128 stands for zero in the data rows.
A hidden rule labels the rows of this table. It goes by one to three of the table's principal directions, not those with the most spread.
array([140, 117, 148, 119, 119,  88, 105, 154, 125, 133, 138, 125, 131, 148, 135, 107, 161, 160, 125, 111, 117, 103,  86, 209, 134, 101, 124, 144, 167, 140, 162,  98, 164, 121, 112, 140, 174, 118, 157, 110, 120,  95, 134, 122, 109, 126, 121, 130]) PF
array([118, 137,  86, 107, 124, 147, 166, 134, 133, 114, 128, 138, 137, 112, 123, 154, 103,  94, 176, 156, 107, 154, 159,  66, 102, 109, 116, 121, 110, 137, 113, 175,  88, 133, 106, 139, 117, 134, 113, 144, 150, 106, 108, 145, 186, 100, 156, 117]) PF
array([121, 135, 183, 147, 122,  90,  89, 116, 109, 167, 151, 121, 139, 138, 139, 112, 197, 111,  82,  91, 136, 107, 105, 199, 203, 129, 118, 138, 130, 125, 169,  60, 190, 136, 142, 147, 101, 148, 136,  74, 141, 151, 150, 128,  86, 137, 123, 111]) Qu
array([147, 128, 141, 106, 111, 127, 124, 167, 141, 106, 122, 149, 131, 129,  94,  79, 119, 183, 144, 155, 124, 142, 107, 118,  92, 119, 162, 100, 141, 150, 137, 108, 130, 125, 148, 141, 168, 138, 150, 158,  96,  95, 132, 121, 138, 113, 134, 104]) Qu
array([120, 132, 110, 143, 145,  89, 118, 143, 135, 180, 125,  88, 104, 107,  72, 144, 125,  93,  94,  93, 134, 182, 144,  81, 184, 182, 134,  93,  81, 147, 101, 130, 109, 139, 124, 111, 113, 116,  60,  87, 104,  86, 158, 140, 100, 195, 108, 113]) Qu
array([ 79, 144, 123,  89, 152, 108,  96, 172, 141, 122, 128, 167, 132,  72, 100, 125, 162, 158, 162, 138, 114, 166, 102, 135, 101, 150, 105, 134, 130, 171, 148, 128, 140, 114, 112, 147, 169, 134, 130, 103, 127, 110, 145, 119, 141, 136, 137, 116]) PF
array([129, 124, 124, 111, 131, 102, 127, 136, 131, 133, 126, 133, 119, 131,  98, 124, 137, 136, 120, 120, 123, 150, 129, 113, 138, 146, 145, 119, 112, 145, 116, 129, 123, 118, 130, 125, 133, 125, 112, 119, 113, 104, 135, 129, 107, 141, 125, 120]) Lm
array([124, 114, 116, 117, 141, 132, 123, 140, 139, 124, 120, 142, 127, 112, 125, 125, 105, 144, 115, 136, 121, 130, 138, 113, 126, 140, 127, 132, 127, 145, 112, 124, 115, 133, 126, 118, 128, 121, 117, 138, 132, 132, 126, 137, 103, 156, 104, 120]) PF
array([100, 151, 116,  96, 142, 144, 117, 116, 129, 117, 127, 142, 123, 100, 135, 125, 129, 128, 142, 148, 122, 137, 138, 113, 111, 132, 122, 152, 126, 129, 126, 144, 121, 120, 129, 128, 127, 136, 130, 130, 151, 162, 113, 127, 138, 115, 142, 130]) Qu
array([118, 120, 124, 149, 127, 149, 112, 133, 122, 143, 121, 120, 142, 100, 129, 143, 125, 121, 116, 127, 155, 124, 113, 113, 150, 157, 123, 108, 133, 120, 136, 113, 134, 116, 116, 126, 131, 121, 112, 119, 120, 145, 139, 137, 116, 163, 124, 145]) Qu
array([ 36, 121,  73,  64, 168, 173, 124, 132, 170, 171, 111, 117, 154,  34, 142, 165,  70, 149, 180, 176, 142, 143, 162,  20, 128, 180, 132, 128,  97, 161,  94, 126,  96, 133, 125, 113, 142,  94,  70, 150, 158, 201, 132, 143, 114, 188,  96, 154]) PF
array([133, 137, 127, 180, 121, 167, 133,  95,  91, 101, 117, 143, 119, 127, 156, 160, 131, 106, 120, 114, 145, 107, 128, 152, 117, 134, 110, 143, 143,  80, 136, 158, 119, 108, 108, 113, 103, 147, 143, 120, 146, 162,  89, 136, 149, 116, 127, 158]) Qu
array([150, 107, 124,  93, 134,  84, 107, 156, 152, 141, 141, 121, 127, 125,  90,  94, 154, 154, 119, 128, 137, 166, 116,  94, 138, 152, 165, 103, 117, 165, 107, 120, 143, 118, 135, 134, 151, 106, 101, 141,  80,  91, 169, 124,  85, 157, 132, 104]) Lm
array([173, 136, 153, 130, 123, 116, 133, 115, 147, 133, 128, 112, 109, 193, 133, 101, 103, 117,  96, 115, 123,  90, 153, 153, 120,  99, 121, 134, 126, 110, 109,  94, 122, 173, 180, 128,  96, 145, 189, 148, 130, 122, 145,  96,  96, 107, 135, 101]) PF
array([155, 128, 132, 146, 129, 139, 127, 101, 119,  97, 134, 165, 127, 149, 138, 138, 154, 134, 129, 129, 122, 139, 135, 121,  99, 122, 146, 138, 118, 117, 115, 166, 148, 112, 118, 118,  94, 147, 121, 159, 116, 144,  95, 133, 135, 108, 106, 122]) Lm
array([150, 122, 142, 157, 124,  98, 119, 135, 120, 128, 131, 131, 118, 146, 111, 117, 155, 134, 109, 103, 131, 145, 118, 145, 140, 138, 147, 119, 124, 131, 129, 140, 142, 126, 122, 124, 127, 125, 105, 115,  94, 100, 138, 125, 120, 143, 111, 114]) Qu
array([155, 101, 145, 150, 130, 115, 124, 137, 157, 151, 158,  93, 136, 159, 173, 119, 137, 131, 114, 124, 132,  86, 111, 183, 154,  81, 104, 136, 153, 120, 137,  86, 172, 167, 137, 144, 113, 118, 150, 153, 134, 133, 145, 131, 119, 128, 104, 117]) UP
array([145, 103, 137, 136, 106, 107, 130, 150, 122, 145, 144, 143, 190, 128, 120, 128, 154, 145, 127, 158, 105, 147, 107, 120, 165,  94, 152,  96, 103, 173, 175,  89, 186, 120, 106, 153, 137, 129,  73, 128, 109, 103, 119, 178, 140, 138,  97, 118]) Lm
array([105, 103, 126, 127, 145, 112, 112, 132, 113, 131, 129, 147,  96, 106, 127, 144, 154, 130, 106,  72, 119, 128, 121, 156, 161, 173, 125, 156, 152, 132,  97, 138, 120, 114,  85, 104, 110, 121, 113, 101, 152, 123, 101, 150,  69, 166,  78, 126]) Qu
array([ 72, 110, 114,  84, 134, 107, 121, 171, 158, 162, 115, 136, 140,  77, 104, 116, 110, 191, 158, 151, 134, 162, 133,  74, 133, 160, 166, 105, 106, 185, 103, 108, 121, 133, 137, 135, 171, 105,  79, 139, 112, 124, 150, 149, 109, 183,  88, 114]) PF
array([119, 120,  92, 171, 110, 191, 175,  92, 100,  93, 103, 130, 117, 115, 143, 181,  82,  98, 145, 137, 142, 144, 151,  57,  88, 141, 134, 118, 121,  87,  74, 208,  87, 107, 100, 109, 104, 128, 102, 170, 134, 145,  74, 175, 180, 114, 125, 173]) Qu
array([ 96, 160, 138, 139, 127, 118, 128, 115, 118, 157, 121, 130, 138, 121, 110, 150, 149,  95, 145, 113, 137, 143, 144, 108, 147, 154, 125, 115,  89, 125, 146, 124, 127, 136, 141, 137, 105, 148, 114,  84, 128, 136, 146, 109, 146, 125, 143, 126]) PF
array([ 80, 113,  92,  78, 143, 101, 110, 184, 146, 154, 127, 125, 151,  56, 105, 127, 129, 159, 162, 151, 116, 172, 111,  95, 136, 147, 132, 119, 125, 192, 134, 128, 129, 117,  89, 141, 194,  90,  69, 112, 120,  95, 147, 157, 128, 178, 116, 128]) PF
array([ 85, 164,  95, 131, 115, 151, 150, 124, 100, 117, 117, 141, 147,  80, 114, 177, 113,  87, 170, 166, 103, 181, 142,  69, 101, 112, 109, 119,  91, 136, 143, 173, 117, 113,  93, 138, 137, 151,  90, 118, 151, 121,  81, 181, 220, 105, 151, 146]) Qu
array([121, 152, 131, 118, 141, 155, 129, 103, 136, 127, 132, 103, 125, 133, 150, 125, 118,  96, 136, 132, 137, 101, 135, 137, 121, 123,  98, 146, 138, 100, 141, 127, 116, 141, 151, 131, 116, 126, 163, 119, 149, 163, 149,  85, 141,  96, 173, 142]) UP
array([113, 134, 118, 143, 123, 176, 150, 112, 112,  65, 131, 165, 127, 119, 175, 145, 118, 122, 153, 162, 106, 119, 124, 144,  72,  79,  93, 166, 159, 104, 131, 181, 130, 123, 103, 137, 120, 145, 152, 164, 165, 158,  70, 158, 204,  69, 137, 144]) UP
array([157,  95, 135, 156, 131, 106, 115, 131, 142, 182, 149,  92, 166, 131, 130, 129, 130, 127,  85, 137, 142, 135, 130, 103, 203, 130, 157,  90,  90, 153, 144,  74, 173, 143, 134, 119, 111, 107,  56, 131,  99, 141, 154, 154,  88, 194,  80, 114]) Qu
array([ 95, 129, 132,  69, 161, 112,  95, 135, 150, 138, 150, 135, 120, 105, 154, 114, 154, 149, 141, 125, 111, 107, 120, 171, 134, 124, 107, 177, 156, 146, 137, 100, 147, 135, 124, 127, 138, 122, 157, 121, 168, 159, 127, 113,  91, 128, 119, 116]) Qu
array([ 93, 148, 105, 118, 142, 133, 131, 112, 123, 151, 117, 117, 117, 107, 116, 175, 105,  92, 135, 119, 127, 149, 159,  85, 128, 152, 116, 127,  96, 131,  98, 153,  98, 122, 117, 106, 123, 125, 109, 114, 146, 138, 127, 129, 127, 156, 133, 134]) Qu
array([140, 121, 161, 103, 131,  81, 100, 153, 145, 144, 129, 128, 108, 146,  96,  81, 143, 180, 106, 108, 135, 127, 113, 160, 135, 145, 158, 119, 133, 150, 124,  76, 140, 134, 165, 123, 157, 127, 156, 123,  99, 106, 161, 100,  67, 152, 115, 101]) Lm
array([159, 154, 166, 179,  83,  98, 137, 105,  84, 147, 130, 125, 146, 182,  97, 138, 166, 100, 102, 110, 124, 147, 123, 143, 167, 105, 163,  89,  86, 120, 165, 119, 164, 110, 134, 135, 114, 159, 102,  95,  97,  96, 122, 139, 155, 113, 134, 118]) Qu
array([127, 102,  91, 113, 109, 118, 155, 146, 133, 172, 117, 109, 137, 124, 125, 154,  67, 117, 130, 134, 123, 121, 174,  67, 166, 123, 155, 105, 105, 146,  91, 105,  85, 150, 114, 111, 123, 119,  97, 146, 151, 107, 100, 180, 100, 181,  89, 109]) Qu
array([154, 105, 138, 101, 130, 113, 120, 146, 169, 149, 138, 103, 144, 147, 131,  89, 106, 163, 118, 153, 131, 113, 127, 117, 130, 108, 148, 113, 125, 151, 121,  75, 150, 158, 166, 135, 143, 110, 138, 169, 105, 128, 162, 119,  91, 142, 116, 111]) PF
array([ 93, 134, 131, 106, 140, 115, 114, 138, 125, 148, 135, 121, 128,  96, 122, 113, 136, 138, 124, 125, 111, 144, 125, 137, 165, 139, 138, 140, 129, 156, 142, 120, 132, 127, 115, 123, 143, 112,  86,  96, 143, 135, 128, 136, 121, 150, 109, 116]) Qu
array([113, 158, 162, 147, 125, 124, 120,  94, 109, 140, 126, 152, 141, 143, 127, 141, 163, 115, 116, 117, 127, 126, 138, 151, 144, 132, 123, 132,  93, 123, 151, 111, 154, 124, 152, 138,  91, 162, 132,  95, 138, 159, 132, 113, 128, 112, 128, 125]) Qu
array([153, 157, 166, 148, 126, 100,  91, 120, 116, 162, 123, 107, 126, 146,  87, 111, 162, 104,  92,  89, 157, 132, 120, 145, 155, 168, 133,  98, 105, 119, 151,  84, 143, 126, 161, 128, 123, 143, 147,  77,  92, 115, 185,  79,  83, 147, 161, 119]) Qu
array([129, 122, 150, 109, 138, 120,  99, 121, 156, 165, 126, 115, 137, 139, 134, 115, 124, 162, 112, 130, 160, 100, 132, 128, 138, 147, 146, 118, 114, 133, 119,  67, 149, 137, 177, 122, 133, 124, 153, 144, 112, 169, 169,  96,  61, 163, 115, 126]) Qu
array([162, 114, 168, 190, 112, 110, 119, 130, 105, 137, 123, 142, 143, 153, 112, 116, 164, 146,  87,  98, 141, 122, 106, 174, 169, 146, 148, 102, 118, 127, 165,  93, 160, 122, 135, 134, 108, 140, 107,  92,  93, 112, 140, 127, 104, 147,  92, 127]) PF
array([127, 141, 163, 167, 108, 117, 117, 142, 119, 168, 124,  90, 138, 129,  98, 122, 122, 113,  98, 123, 160, 126, 105, 133, 175, 140, 130,  76, 112, 116, 171,  56, 147, 140, 163, 133, 145, 142, 136,  95, 105, 123, 165, 122, 133, 152, 147, 130]) UP
array([126, 163, 154, 143, 134, 125, 127, 118, 119, 104, 127, 153, 114, 138, 105, 108, 167, 138, 143, 115, 127, 151, 122, 155, 107, 143, 134, 129, 118, 123, 155, 158, 126, 117, 147, 135, 122, 146, 131,  95, 108, 124, 146,  76, 165,  89, 151, 117]) PF
array([101, 158, 144, 135, 126, 106, 119, 137, 118, 127, 119, 138, 112, 124,  98, 122, 139, 135, 119, 124, 121, 155, 118, 145, 126, 132, 123, 124, 114, 135, 141, 131, 132, 125, 142, 135, 146, 145, 125,  98, 119, 113, 135, 125, 153, 126, 136, 121]) Qu
array([126, 138, 111, 169, 139, 108, 127, 140, 115, 128, 104, 152, 104, 112,  64, 153, 156, 117, 124,  85, 144, 187, 133,  94, 135, 206, 138,  95,  90, 132, 113, 183,  94, 104, 111, 118, 109, 134,  72,  78,  81,  79, 148, 111, 130, 164, 117, 128]) PF
array([ 74, 156, 125, 101, 141, 107, 111, 147, 129, 136, 116, 150, 117,  87,  89, 142, 140, 124, 141, 123, 113, 176, 131, 108, 108, 154, 106, 127, 102, 160, 110, 137, 122, 123, 125, 140, 145, 143, 125, 102, 135, 108, 142, 135, 134, 140, 141, 118]) Qu
array([121, 129,  76, 158, 139, 161, 159,  82, 102, 129, 119, 127, 121, 109, 138, 206, 111,  59, 129, 114, 137, 147, 176,  64, 143, 161, 114, 130,  91, 101,  92, 199,  78, 104,  88,  96,  73, 127,  76, 116, 155, 150,  93, 152, 141, 149, 126, 154]) Qu
array([119, 134, 126, 142, 116, 146, 133, 133, 112, 104, 122, 135, 123, 105, 124, 123, 131, 127, 153, 133, 138, 143, 115, 111, 102, 138, 136, 123, 143, 112, 135, 153, 123, 120, 115, 131, 140, 135, 128, 133, 119, 126, 108, 140, 168, 107, 142, 140]) Qu
array([ 42, 178, 129, 129, 111, 144, 123, 129,  85, 123, 108, 155, 152,  57, 104, 149, 134, 101, 148, 161, 127, 181, 122,  87, 125, 141, 113, 115,  99, 142, 161, 145, 128, 101, 117, 153, 159, 152,  93,  81, 144, 149, 123, 162, 205, 122, 176, 140]) Qu
array([ 82, 134, 111, 100, 131, 198, 129,  88, 107, 105, 131, 132, 149,  93, 198, 150, 106,  95, 140, 161, 131,  73, 125, 129, 131, 110,  93, 179, 173,  90, 151, 131, 123, 109, 104, 124, 123, 124, 156, 135, 199, 222,  85, 143, 145,  97, 162, 172]) Lm
array([ 95, 155, 135, 158, 121, 149, 148, 113, 106, 116, 113, 157, 129, 112, 110, 160, 129, 137, 151, 137, 115, 166, 136, 113, 105, 133, 135, 115,  92, 131, 134, 159, 126, 111, 125, 126, 120, 155,  99, 119, 131, 135,  95, 146, 188, 111, 108, 139]) PF
array([137, 139, 134, 159, 140, 142, 133, 112, 111,  92, 128, 173, 104, 142, 135, 143, 165, 105, 120,  90, 114, 118, 131, 176, 122, 139,  91, 157, 143, 103, 129, 168, 113, 122, 110, 131,  70, 158, 151, 100, 152, 125, 107, 108, 136,  95, 126, 120]) Qu
array([125, 162, 135, 157, 127, 116, 126, 127, 118, 116, 122, 139, 127, 125,  95, 138, 153, 110, 134, 132, 124, 177, 122, 117,  99, 131, 113, 111,  92, 130, 143, 157, 144, 123, 135, 145, 128, 151, 116, 110,  99, 103, 140, 125, 181, 107, 154, 131]) PF
array([123, 167, 151, 223, 113, 146, 153,  88,  79, 143, 120, 128, 121, 135, 103, 171, 146,  57,  97,  90, 129, 158, 151, 123, 184, 152, 120,  98,  74,  94, 153, 149, 119, 130, 127, 121,  48, 173,  76,  63, 137, 132, 106, 141, 181, 121, 117, 125]) PF
array([136, 136, 125, 133, 123, 169, 143, 108, 134, 110, 116, 136, 129, 142, 136, 132, 105, 123, 136, 142, 142, 112, 140, 102, 101, 129, 128, 121, 127, 102, 113, 141, 110, 128, 149, 130, 106, 140, 152, 156, 128, 153, 128, 109, 140, 103, 146, 138]) Qu
array([132, 144, 111, 147, 132, 168, 168, 113, 139,  99, 115, 155, 136, 143, 133, 149, 114, 139, 178, 147, 102, 147, 152, 109,  70, 108, 127, 129, 104, 131, 117, 201, 109, 131, 122, 137, 102, 135, 102, 153, 123, 120, 108, 114, 199,  83, 108, 134]) UP
array([116, 139,  93, 107, 147, 121, 115, 131, 131, 152, 125,  95, 113,  97, 114, 146, 111,  79, 119, 117, 140, 139, 145,  93, 146, 159, 102, 128, 121, 124, 111, 133,  93, 129, 116, 114, 132, 114, 123, 103, 142, 122, 147, 124, 105, 162, 162, 132]) Qu
array([150, 105, 124, 102, 137, 137, 126, 119, 140, 114, 163, 113, 140, 130, 175, 106, 141, 133, 129, 150, 111, 106, 115, 153, 133,  84, 122, 161, 162, 129, 137, 122, 160, 131, 113, 134, 124, 111, 134, 162, 153, 152, 107, 147, 125, 100, 127, 129]) Qu
array([126, 140, 139, 138, 111, 106, 133, 139, 106, 151, 114, 129, 130, 128,  82, 137, 125, 128, 121, 109, 110, 158, 136, 122, 145, 140, 151,  99,  96, 154, 133, 115, 119, 120, 119, 120, 140, 138, 100,  95, 120,  84, 121, 144, 125, 149, 109, 117]) Qu
array([164, 115, 131, 120, 132, 116, 124, 139, 147, 112, 139, 128, 114, 152, 129,  97, 146, 133, 125, 112, 130, 119, 120, 146, 113, 125, 124, 135, 152, 124, 109, 137, 128, 140, 135, 141, 116, 122, 156, 145, 113, 102, 150, 104, 107, 110, 141, 110]) Qu
Here are more rows. What is the label of each one?
array([156, 144, 152, 168,  93, 139, 152,  98,  95,  93, 120, 155, 136, 172, 125, 134, 145, 133, 139, 134, 125, 135, 125, 136,  90, 100, 157, 116, 114, 106, 141, 160, 145, 105, 134, 132, 122, 156, 135, 144, 103, 122,  98, 131, 179,  77, 136, 139]) Lm
array([140, 140, 141,  89, 132, 118, 120, 132, 149, 114, 132, 157, 147, 149, 107,  93, 158, 171, 155, 152, 126, 139, 118, 122, 103, 127, 161, 119, 116, 151, 151, 130, 144, 111, 156, 145, 146, 129, 131, 136,  91, 125, 161,  76, 131,  99, 149, 114]) Lm
array([ 88, 145,  80, 162, 151, 163, 139, 110, 109, 144, 109, 107, 129,  59, 116, 186,  99,  71, 136, 130, 146, 173, 159,  50, 147, 188, 110, 113,  85, 117, 125, 176,  83, 119,  98, 102, 108, 117,  50,  89, 138, 153, 118, 148, 163, 170, 129, 162]) UP
array([146, 121, 153, 107, 121, 102, 117, 132, 126, 119, 120, 151, 115, 169, 121, 114, 142, 153, 115, 100, 112, 101, 117, 181, 107, 118, 128, 145, 148, 134, 114, 107, 137, 123, 135, 131, 138, 137, 185, 129, 127, 100, 129, 112,  78, 116, 121, 123]) Lm
array([ 94, 122, 133,  79, 154, 138, 104, 126, 156, 117, 143, 138, 123, 107, 164, 104, 148, 153, 139, 140, 127, 105, 111, 153, 113, 124, 103, 173, 163, 130, 118, 116, 152, 134, 139, 146, 129, 121, 165, 149, 156, 174, 137, 116, 105, 107, 135, 133]) Qu
array([122, 108, 132,  83, 131, 132, 119, 146, 164, 100, 155, 140, 156, 120, 167,  94, 143, 186, 166, 190, 119, 124,  93, 139,  78,  70, 128, 147, 158, 152, 137, 120, 185, 128, 136, 161, 172, 114, 151, 197, 121, 151, 132, 140, 158,  89, 138, 128]) Qu
array([ 87, 145, 111, 121, 142, 144, 129, 138, 124, 111, 128, 149, 130,  85, 134, 150, 131, 126, 165, 146, 112, 149, 124, 124, 102, 125, 102, 145, 132, 136, 144, 159, 123, 121, 101, 131, 143, 134, 119, 119, 151, 137, 105, 138, 180, 115, 132, 135]) UP
array([130, 127, 159, 128, 138,  98, 121, 138, 134, 103, 148, 157,  99, 154, 135,  97, 181, 151, 122,  96,  91, 125, 107, 211, 125, 105, 111, 169, 158, 135, 130, 138, 157, 145, 125, 148, 103, 144, 151, 117, 141, 103, 115, 121, 129,  87, 100, 100]) PF
array([101, 164, 121, 114, 134, 144, 141,  99, 114, 103, 106, 168, 136, 133, 112, 149, 151, 116, 161, 128, 121, 141, 138, 117,  95, 150, 119, 141, 104, 124, 142, 181, 107,  97, 130, 142, 119, 140, 126,  93, 125, 135, 138,  84, 159,  85, 166, 154]) Lm
array([159,  89, 108, 109, 130, 128, 127, 151, 158, 123, 130, 113, 118, 132, 131, 112, 107, 147, 125, 132, 143, 115, 119, 105, 109, 132, 130, 120, 153, 127,  85, 116, 122, 138, 131, 130, 135, 110, 155, 180, 113, 108, 137, 140,  88, 141, 124, 131]) Qu
array([113, 140,  96, 116, 139, 168, 136,  84, 119, 110, 116, 119, 106, 128, 162, 170, 102,  94, 134, 127, 142,  98, 145, 118,  98, 133,  96, 163, 143,  82,  97, 169,  94, 108, 120, 108, 117, 127, 166, 142, 164, 172, 103, 120, 128, 111, 159, 173]) Qu
array([ 87, 139, 108, 136, 150, 153, 127, 115, 128, 129, 127, 110, 105,  99, 167, 158, 103,  91, 130, 121, 140, 103, 141, 139, 130, 135,  77, 163, 150,  95, 119, 145, 100, 145, 119, 114, 118, 122, 148, 115, 174, 172, 119, 125, 142, 136, 140, 146]) UP
array([130, 132, 119, 157, 120, 139, 138, 113, 107, 114, 126, 136, 132, 118, 118, 147, 142, 108, 131, 133, 145, 158, 129,  90, 127, 146, 142, 109, 109, 115, 129, 166, 126, 104, 116, 123, 118, 132,  93, 126, 108, 134, 121, 139, 159, 126, 143, 139]) Lm
array([110, 157, 167, 147, 115,  95, 105, 128,  86, 134, 128, 158, 132, 119,  87, 119, 197, 124, 117,  96, 126, 158, 104, 161, 165, 159, 146, 117, 112, 137, 179, 115, 155, 100, 121, 137, 128, 157, 107,  54, 114, 113, 130, 121, 133, 124, 135, 117]) Lm
array([158,  61,  57,  60, 144, 138, 157, 132, 178, 132, 147,  82, 113, 136, 189, 141,  57, 116, 145, 146, 123,  81, 167,  80, 108,  91, 113, 164, 168, 124,  33, 140,  84, 159, 106, 109, 122,  77, 161, 224, 174, 129, 105, 164,  71, 143, 120, 131]) Qu
array([131, 146, 137, 201, 120, 160, 138,  86,  80, 126, 129, 123, 137, 134, 164, 183, 135,  54,  99, 107, 136,  96, 132, 170, 162, 115,  75, 139, 128,  77, 168, 129, 130, 122, 106, 119,  82, 154, 140,  83, 169, 163, 100, 140, 160, 117, 144, 155]) UP
array([136, 115, 125,  94, 140, 115, 112, 151, 159, 137, 132, 125, 131, 119, 117,  99, 119, 165, 125, 146, 123, 138, 126, 114, 117, 128, 139, 122, 125, 160, 111, 103, 139, 139, 145, 134, 145, 117, 129, 156, 115, 120, 147, 130,  97, 146, 114, 111]) Qu
array([ 90, 164,  99, 122, 121, 134, 134, 117,  92, 139, 104, 131, 145,  74,  79, 164, 117,  88, 150, 143, 125, 201, 155,  35, 122, 168, 149,  98,  69, 150, 126, 172,  98,  95, 102, 116, 147, 129,  56,  93, 118, 118, 118, 154, 165, 150, 155, 141]) Lm
array([112, 110, 121,  91, 145, 114, 113, 135, 139, 135, 144, 136, 138, 108, 142, 131, 151, 148, 140, 129, 105, 135, 120, 142, 128, 120, 122, 153, 136, 162, 117, 127, 153, 120, 102, 132, 139, 111, 115, 136, 145, 129, 122, 147, 102, 138, 104, 126]) Qu
array([119, 124, 104, 116, 131, 154, 136, 101, 125, 131, 130, 123, 157, 108, 138, 161, 119,  97, 137, 159, 139, 139, 140,  62, 128, 134, 128, 119, 101, 125, 124, 138, 133, 109, 120, 124, 118, 122, 104, 146, 131, 163, 123, 147, 135, 130, 150, 155]) Lm
array([173,  99, 127, 117, 122, 114, 142, 131, 132, 130, 135, 124, 108, 176, 148, 120, 113, 134, 120,  95, 120,  72, 143, 171, 143, 111, 137, 147, 163, 113, 113, 106,  99, 142, 122, 106, 113, 124, 175, 138, 152, 108, 106, 114,  74, 128, 105, 110]) Qu
array([183, 120, 152, 136,  98, 113, 133, 134, 142, 143, 120, 107, 122, 188, 107,  90, 101, 160,  97, 130, 142, 110, 133, 128, 129, 109, 172,  90, 119, 125, 108,  86, 131, 143, 177, 129, 134, 134, 154, 166,  90, 102, 149, 117,  94, 135, 119, 106]) Qu
array([147,  98, 158,  98, 132, 131,  99, 141, 164, 110, 158, 136, 146, 137, 171,  70, 149, 189, 118, 165, 134,  94,  89, 170, 113,  85, 132, 147, 173, 138, 137,  77, 193, 139, 157, 153, 144, 121, 172, 190, 122, 168, 145, 127, 101, 109, 122, 114]) Qu
array([111, 136, 127, 129, 130, 108, 115, 128, 112, 142, 131, 110, 127, 111, 128, 133, 150,  95, 119, 110, 138, 128, 117, 145, 155, 142, 105, 138, 134, 122, 146, 122, 130, 124, 116, 135, 138, 121, 127,  84, 136, 124, 145, 128, 123, 136, 158, 141]) PF
array([156,  83, 152, 152, 152, 163, 114, 105, 160, 121, 162, 107, 126, 147, 215, 119, 128, 152, 104, 130, 142,  61, 109, 190, 129,  94, 103, 166, 179,  96, 115,  92, 181, 158, 140, 117,  92, 114, 171, 194, 152, 202, 118, 129,  92, 123,  80, 138]) UP
array([151, 116, 165, 128, 132,  69,  93, 141, 141, 147, 152, 136, 118, 167, 134, 105, 190, 169, 104,  95, 126, 111, 101, 216, 150, 110, 132, 143, 142, 144, 137,  90, 182, 129, 139, 138, 133, 133, 154, 120, 114, 110, 151, 111,  78, 141,  97, 100]) Qu
